Named moves, each a turn or a mirror, and the order they were made in; the first pair answered
move J191:
[ 12  -2 -20   6 -48 -25 -14  25  -6]  ->  [  3 -23 -29  28 -16 -30 -16  28  -2]
[-20 -35 -61  31  -9 -25  -4  27 -20]  ->  [ -3   3 -46  -6 -68 -19   2  18 -27]
[ -6  16   4   6  21  31 -21  -5  24]  ->  [ -1  26  13  -3   6  31 -18  -6  22]
move J823:
[-10  -4 -11  27  -7 -27  -4  11   5]  ->  [ -6  -1 -16  20 -21 -27   0  13  -2]
[  3 -17 -40   1  10  -2  -1   1 -32]  ->  [ -2 -22 -38  11  22  -4  -4  -2 -24]
[-17  24   8  15  -3  -7  -4  -9  22]  ->  [-11  29   0   4 -24  -5  -1  -8  11]
move J351:
[  1 -54 -48   2   3  27 -10  23 -53]  ->  [ 11 -22  37 -29  41  68   3 -10 -11]
[-15  27 -11  49 -42 -43 -24  10  16]  ->  [-16 -39 -51  42   9  -7 -12  23 -32]
[ 9 23 14  0 21 -5 28 22 21]  ->  [  6  27  -6   9   0 -23  21  30  16]
[  3  43   1  -6  -4 -39 -15 -15  32]  ->  [ -3   5 -53   8  -4 -44 -18   4  -4]
Now pairs of rows:
Between the rows of a pair lie 2 to 3 moves.
[ 13  21   1   9 -54  10 -11  20 -25]  ->  [  7  -6 -21  25 -35   8 -16  28 -38] : J191 J823 J191
[ -7  -2 -34   6 -10 -12   7   6 -14]  ->  [ -1  32   1  -2 -17 -12   6  -7  13] : J351 J351 J351
[ 12  17  47 -26   8  30  13 -12  13]  ->  [ -7   5 -23  35 -30 -42 -13  17   7] : J191 J351 J351
[ -4 -19  -7  16  32 -11 -15  14 -10]  ->  [ -5 -13   7  14  40 -11 -17   8   2] : J191 J351 J823
[  4   2  -9 -10 -33  13   2   0 -28]  ->  [ -3 -11  20   0  29  26   3 -11  -1] : J191 J351
[ -3 -19 -12  20  35  11  -8   0   8]  ->  [ -4 -21 -33  21  15   4 -11   7  -6] : J191 J351 J191
[  8  -8   2 -20 -12   4   7  -2 -27]  ->  [  0  12  26   5  -1 -22  -3  -9  11] : J351 J823 J351
[-20 -17 -27  22  19  -5  -2  16  -9]  ->  [-22   4   8  25  30  -6  -4   4  22] : J191 J823
[-18   3   5  27  20 -23 -13   2  21]  ->  [-18  -6 -21  27  10 -25 -15  12   2] : J191 J351 J823
[  2   9  -1  43   1 -45 -30  24  12]  ->  [ 16 -29   7  -2  57  24  -6  14 -26] : J191 J351 J351
[  2  10   0  18   1 -40 -22  11  17]  ->  [  2   0 -15  19   0 -40 -22  17   7] : J823 J191
[-20  -6  -7 -17 -25   3  11  13 -45]  ->  [-25 -16  26  -8  36  16  13   0 -19] : J351 J823
[-16   3   0  17  21   2   4 -19   0]  ->  [-13  -4 -24   7   3   5   7 -10 -21] : J823 J191 J823
[ 10  10  -9 -10 -15  24  23   0 -24]  ->  [  3 -13 -22   6  10  22  21   5 -24] : J191 J823
[ -9  -6   2  28  12 -19 -11   4  21]  ->  [  2 -28 -12  -4  18  17   4   5 -20] : J191 J351 J351
[-41  -4 -34  34  36 -23  -2  11  15]  ->  [-31  -4 -63  15  -9 -18   5  23 -19] : J823 J191
[-17  21  21  19  21 -28 -10  -5  34]  ->  [-10  33  -2   5 -32 -37  -8   6   9] : J351 J191
[  5   0 -14 -60 -17  56   2   1  -3]  ->  [ -3  13  25 -44  21  53  -3 -15  41] : J823 J191 J823
[ 14  43   1 -31 -64  12  11 -16 -18]  ->  [ -1 -38 -36 -13  32  38  15  -2 -48] : J351 J351 J191
[  3 -26 -14   8  15  -9  -7   9 -18]  ->  [  8 -25 -11  -6  15   1   0   8 -26] : J191 J351 J191
[ 12 -21  18   7  68  23  15 -12 -15]  ->  [ 34  26  29 -39 -17  27  22 -15 -27] : J823 J351
[  3 -15   6  -2  28  28   5  -6  -8]  ->  [ 10  22  25  -9 -14  12   2 -11  12] : J351 J823
[ -9  38  24   6 -26  -3   3 -16   9]  ->  [ -7  23  -8  -1 -44   1   6  -5 -23] : J191 J823
[ -4 -13  24  13  58  12  10 -12   4]  ->  [ -1 -34 -16   8  40  17  14   4 -34] : J823 J191
[-21  24   0  19 -30 -26 -14  -2   5]  ->  [-14   4 -26  -1 -36  -4  -7   5 -30] : J351 J191
[ -7  24  11 -17  12   1 -25  -3   9]  ->  [-12   8   1  -5  30   0 -26   1   7] : J823 J191
[-10  10   3  25   0 -23  -7   0  18]  ->  [  1  20  -6   0 -35 -15  -1   3  -5] : J351 J191
[ 13   0  20 -44 -11  26  11 -23 -15]  ->  [ -7 -13  23  12  41  -7  -6 -23  28] : J351 J191 J351
[  4  27   5  10 -23 -21 -14  12 -11]  ->  [  2  11 -10  15 -20 -21 -14  17 -20] : J191 J823
[ 18  44  39 -18 -31 -12  -8 -13  22]  ->  [ 20  15 -15 -29 -59  -7  -4   8 -26] : J191 J823
[  4  23  17  -8 -13  -6  -7 -11  11]  ->  [ -5 -17 -19  11  16  -9  -7   3 -10] : J191 J823 J191
[  6 -37   1  10  25   2 -11  10  -5]  ->  [  4 -20  19  12  28  -3 -12   4  14] : J191 J351 J823
[  9  19 -12 -28 -46   5   4  -8 -25]  ->  [  5  42  32 -18 -21   0   1 -26  19] : J823 J191
[  7 -17  11  12  44  -4 -15 -16  16]  ->  [ 18  14 -11  -6 -41 -22 -20  -6  -6] : J191 J351
[  1   5 -18 -37  -7  10   2  11 -22]  ->  [  3  13   9 -41   9  19   4  -1  -4] : J191 J351 J823
[-11  36  12  -3 -10  -4 -29  11  24]  ->  [-14  25 -18   0 -28 -10 -30  22   3] : J351 J823 J191
[  2  -7  24  -5  49  39   3 -23  -9]  ->  [ -6  29 -18  30 -43 -34 -18  -3  -3] : J351 J351
[  4  61  21 -18 -24 -15  -8  12  28]  ->  [ -3 -20 -43 -20  28  20   3  33 -37] : J351 J351
[ 19 -12 -33  25 -19  -5  10  22 -24]  ->  [15 15 32 28 25  3  8 -1 31] : J823 J351 J351
[  6  -4 -34 -19 -40   9  35  20 -67]  ->  [-2 -9 39 -3 71 33 37 -9 -4] : J191 J823 J351
[  5   5 -10  14 -12 -18  -9   6   3]  ->  [ 15  -4  -9 -13  -6  14   0   2 -20] : J351 J191 J351
[-13  16  31   5   6 -10 -13   1  28]  ->  [-19 -16  -3  25  18 -17 -17  13  11] : J823 J351 J823
[-1 16 35 15 20 -2  3  7 18]  ->  [-9 -4 16 27 35 -6  1 15  9] : J191 J823 J191
[-19  -5  20  31  62 -22  -7   0  42]  ->  [ -9 -23  22   1  76  17   8  -4  15] : J823 J191 J351
[-10  -3  34  -6  -5   6  -7 -19   7]  ->  [-15  -8  26  11  -2 -10 -13 -15  14] : J823 J191 J351
[  6  18  17 -22 -10  13   6 -10   0]  ->  [  5  -8  -4 -20   3  21   9  -2 -21] : J351 J351 J351
[  8  10 -18 -12 -58  -5   0  10 -16]  ->  [ 14  16  28 -38 -22  32  13 -10  -3] : J191 J351 J191
[ 15 -12  16 -28 -22   9   5   6 -42]  ->  [  7 -40  -3  -9   8   5   2  12 -45] : J191 J823
[  7 -21  -5 -50  10  51  10  12 -39]  ->  [ 12   3  26 -58   0  51  14   3 -20] : J823 J191
[ 16   6  26   1  -3  11 -11   3  11]  ->  [ 16 -17   7   2  13  21  -7  11 -10] : J351 J351 J351
[ -7 -17 -22  42  10 -35 -14  18  -4]  ->  [ 15 -12 -22 -19 -26  11   6  17 -50] : J351 J823
[-13 -11 -45   1 -15 -11   7  17 -27]  ->  [-19 -11   6  12  52   2   8   0  14] : J191 J823 J351
[ 14  29  13 -44 -14  11  13  -4  -5]  ->  [ -7   9  12  15  44 -19  -3  -2  32] : J351 J823
[  1 -29  11  16  39 -22   1  -1  14]  ->  [  2   5   5  15 -21 -46  -6   5  17] : J191 J823 J351
[  4  29  22 -54 -36   2   6 -17  -1]  ->  [-24 -42 -43  13  27 -26  -9   8 -15] : J351 J191
[-12  19  45  35  37 -14 -11  -8  58]  ->  [-21 -38 -22  51  55 -16 -12  15  11] : J823 J191
[-23  17  22  -7   2   7  -5   4  14]  ->  [-28  -9   2  -9  19  18  -2   9  -8] : J351 J351 J351
[  2  14  -4 -37 -36  15  -3  19 -30]  ->  [-14 -30 -11  -7  42  21  -5  21 -19] : J351 J351 J191
[  0   0  51   9  38 -13  -8 -18  41]  ->  [  5  21   1   8 -54 -50 -15   3  15] : J351 J823
[ 14 -34 -29 -19  -2  28  -3   7 -31]  ->  [ 23   6   7 -39 -31  34   0  -6 -11] : J191 J823 J191
[ -1  -7  -2  13 -34 -30 -22  -6   2]  ->  [  3 -35 -18  -1 -16  -6 -12  -1 -28] : J191 J351 J823
[-16  -9   3  32  15 -29   3   1   7]  ->  [-13  -9  18  25  30 -18   8  -5  12] : J351 J351
[  8  -5 -13  10  -2 -12  -5  13 -19]  ->  [14  9 25 -3 13  5  2 -1  1] : J351 J351
[  5 -20  -1 -31   8  24  13   7 -17]  ->  [  7  16  30 -27  -7   7   8  -4  18] : J823 J351 J823
[ -9  -8  34  11  63  -8   2 -19  29]  ->  [  6  36  56 -28   3   0  11 -26  27] : J191 J823
[ 17   0  30 -42  24  28   9  -4  21]  ->  [ 19  33  16 -31 -40 -11   0   3  25] : J823 J351
[-31 -16 -16  25  31 -12  -2   9  15]  ->  [-19  33  22  -4 -18 -10   2  -3  32] : J351 J351 J191
[ 12  11  47 -27  24  30  17 -16  22]  ->  [  3  40  33   8 -20 -25  -2  -6  45] : J191 J351
[ -8  15   7  20 -24 -14  10 -22   8]  ->  [ -1   1   1  -7 -17  17  24 -23 -22] : J351 J351 J191
[ 26  26  32 -44 -22  20  11 -13  -1]  ->  [ -3 -36 -11  26  57 -12  -5   2   6] : J351 J351 J823
[  6  -4  29   2  10  12  -2 -13  26]  ->  [  3  -7  23  12  13   0  -7 -12  30] : J823 J191 J351
[ -2 -14  -2 -14  24  25   9   4 -14]  ->  [  2  -9  -1 -23   7  27  12   4 -21] : J823 J191
[ 19  30   4 -22 -38 -14   8  18  -8]  ->  [  0 -18  -6  19  51 -12   4  20   7] : J351 J823
[-18   0  20  51  22 -11   0 -16  42]  ->  [ -5  34  13  22 -52 -17   2 -13  24] : J351 J191
[ -2  19  27   6  19 -21 -24  -5  35]  ->  [ -9  -7   7  17  47 -12 -21   5  20] : J823 J191 J351
[ -8 -36 -59  27  11  -4 -10  18 -24]  ->  [ 21  16  25 -48  -7  49  14 -15  -9] : J351 J191
[ 11  20 -15 -14 -74 -25   8   8  -9]  ->  [ -4   5  47  14  40  -7   7 -17  51] : J191 J351 J351
[-16 -26  10   2  42   2   1 -11  16]  ->  [ -3  14  -3 -19 -48 -15  -3  -3  -2] : J191 J351
[ 13  24  24 -35   3  29  13 -13   3]  ->  [  2 -22 -20  -9  38  24   9   3 -20] : J191 J823 J191
[ -7  12  35  40  11 -26  -1  -7  57]  ->  [ -3   5 -28  36 -54 -45  -4  17  11] : J191 J351 J191
[ 13   2  19 -19   1  18   8  -5  -4]  ->  [ -2   4  -1  18  -9 -24  -7   5  13] : J351 J823 J351
[ 28 -18 -10 -39  -9  11   6   5 -25]  ->  [ 19 -13  27 -20  38   9   1  -8  17] : J351 J823
[ -1  20   7  11 -35   5  -2  -1 -25]  ->  [-14   8  11  43   8 -10  -9  -2   1] : J823 J351
[  1  -1  45 -22  25  -1  -4 -35  17]  ->  [ -6   2  40  -1  22 -25 -14 -33  30] : J823 J191 J351
[ 10  15  42  -3 -21  -2   5  13  12]  ->  [  6 -32  -8   6  -7   4   5  30 -26] : J351 J351
[-11 -57  -6  29  36   9  -7  -6  -7]  ->  [ 13  12  46 -27 -37  23   3 -25   4] : J823 J351 J351
[ -1  27   7  -6 -20 -37 -14  -2  20]  ->  [ -9  13   7  12   7 -39 -20  -1  25] : J823 J191
[ -9   4  15  29  21 -19  -6  -3  17]  ->  [ -2   3 -19  19 -26 -26  -4   8 -17] : J191 J351
[  4   4 -14 -17 -33  13  15   8 -29]  ->  [ -6 -16  11   7  43  20  13  -2   3] : J351 J823
[ -3 -16  -6 -43   0  29  19  17 -35]  ->  [ -2  32  15 -35 -46  -3   8  12  -2] : J351 J351
[ -4  22 -12   6 -21  -3  -6  -7  -5]  ->  [  0  21   1  -9 -14  15   0 -11  -8] : J191 J351 J191
[ 14  22 -25 -15 -64 -11  -3 -14 -34]  ->  [ -5 -38 -16  24  64   9  -2 -20 -12] : J351 J823
[  7  17  20 -16 -18  13   5 -24  20]  ->  [ -5   4  10  17   8 -11  -5 -20  37] : J191 J351
[ -5   7 -16  32  -2 -12 -10  10   2]  ->  [  0  -7 -28  15   0   7  -1  12 -22] : J191 J351
[ 34  -9  16 -32  45  37   9 -14 -11]  ->  [ 28  35  43  -5  15  -9  -5 -19  37] : J191 J351 J823
[ 10  13  14 -26 -16  30   9   4   9]  ->  [ -8 -23 -21  24  22   1  -4  17  13] : J351 J191
[-11 -42 -39   0  26  15  10   7 -43]  ->  [  7  11  37 -42  17  44  20 -22 -10] : J351 J191 J823
[ -3   0 -26 -15 -36  -5  -4  14 -13]  ->  [ -3  13  31 -12  13   8  -2  -9  29] : J191 J351 J351
[  6  -5 -10 -23   9  31  13 -12 -20]  ->  [  7  28  -5 -12 -35  -3   3  -9  -1] : J351 J351
[  6  -5  23 -34   6  36  11  -9 -10]  ->  [-11  16   0  19 -25 -34 -15   1  22] : J351 J823 J351
[ -5 -10 -15  -5  -9  -5  -5  15 -27]  ->  [ -5  19  10  -7 -26 -15  -9   5  -3] : J351 J351 J351
[ 22  10 -14 -37 -50  -8   8   9 -28]  ->  [ 16 -28  12 -32  43  28  17  -2 -18] : J191 J823 J351
[ 13   6  -5 -10 -37 -19  14  -6  -2]  ->  [ -2 -12  -3  25   7 -30   7  -7  19] : J823 J351
[ -2 -28 -65  33  38 -15 -15  10 -13]  ->  [ 12  50  38   5  28  -3 -12 -27  52] : J351 J351 J191
[ -6  -5 -27  19 -28 -35  -7  13  -1]  ->  [ 12  -2  12 -41 -11  28  18  -5 -17] : J351 J351 J823
[  2 -32 -52 -22  -8  20   7  21 -59]  ->  [  0  40  62 -11  22  12   1 -21  44] : J351 J351 J823
[ 12 -17 -25 -12 -40   5   7  18 -32]  ->  [ -2 -43 -31  21  14  -1   3  19 -18] : J191 J823
[  8  40  30 -14   6  -9  19  -8  42]  ->  [ -6   9 -31  28  -4 -48   4  20  26] : J351 J191
[-11 -45   5 -19  15  39  22  13 -46]  ->  [-16  27  64  15 -15 -16   2  -3  38] : J351 J191 J351
[  1  19 -11 -16 -51  -1  -8   6 -20]  ->  [ -1  -7  21 -24  31  40   2 -10 -12] : J351 J191 J351
[-12 -31 -36  34  11 -23  -9  21 -12]  ->  [ -4  14  47   9  31   1  -2 -11  35] : J351 J351
[ -1  38  33   2   8  13   6 -12  34]  ->  [ -3 -16  -7  -1  47  37  14   0 -10] : J351 J351 J351
[  6  26  34 -13 -24  -6   6 -24   5]  ->  [ -9   9   7  28  -8 -40  -9 -12  14] : J823 J191 J351
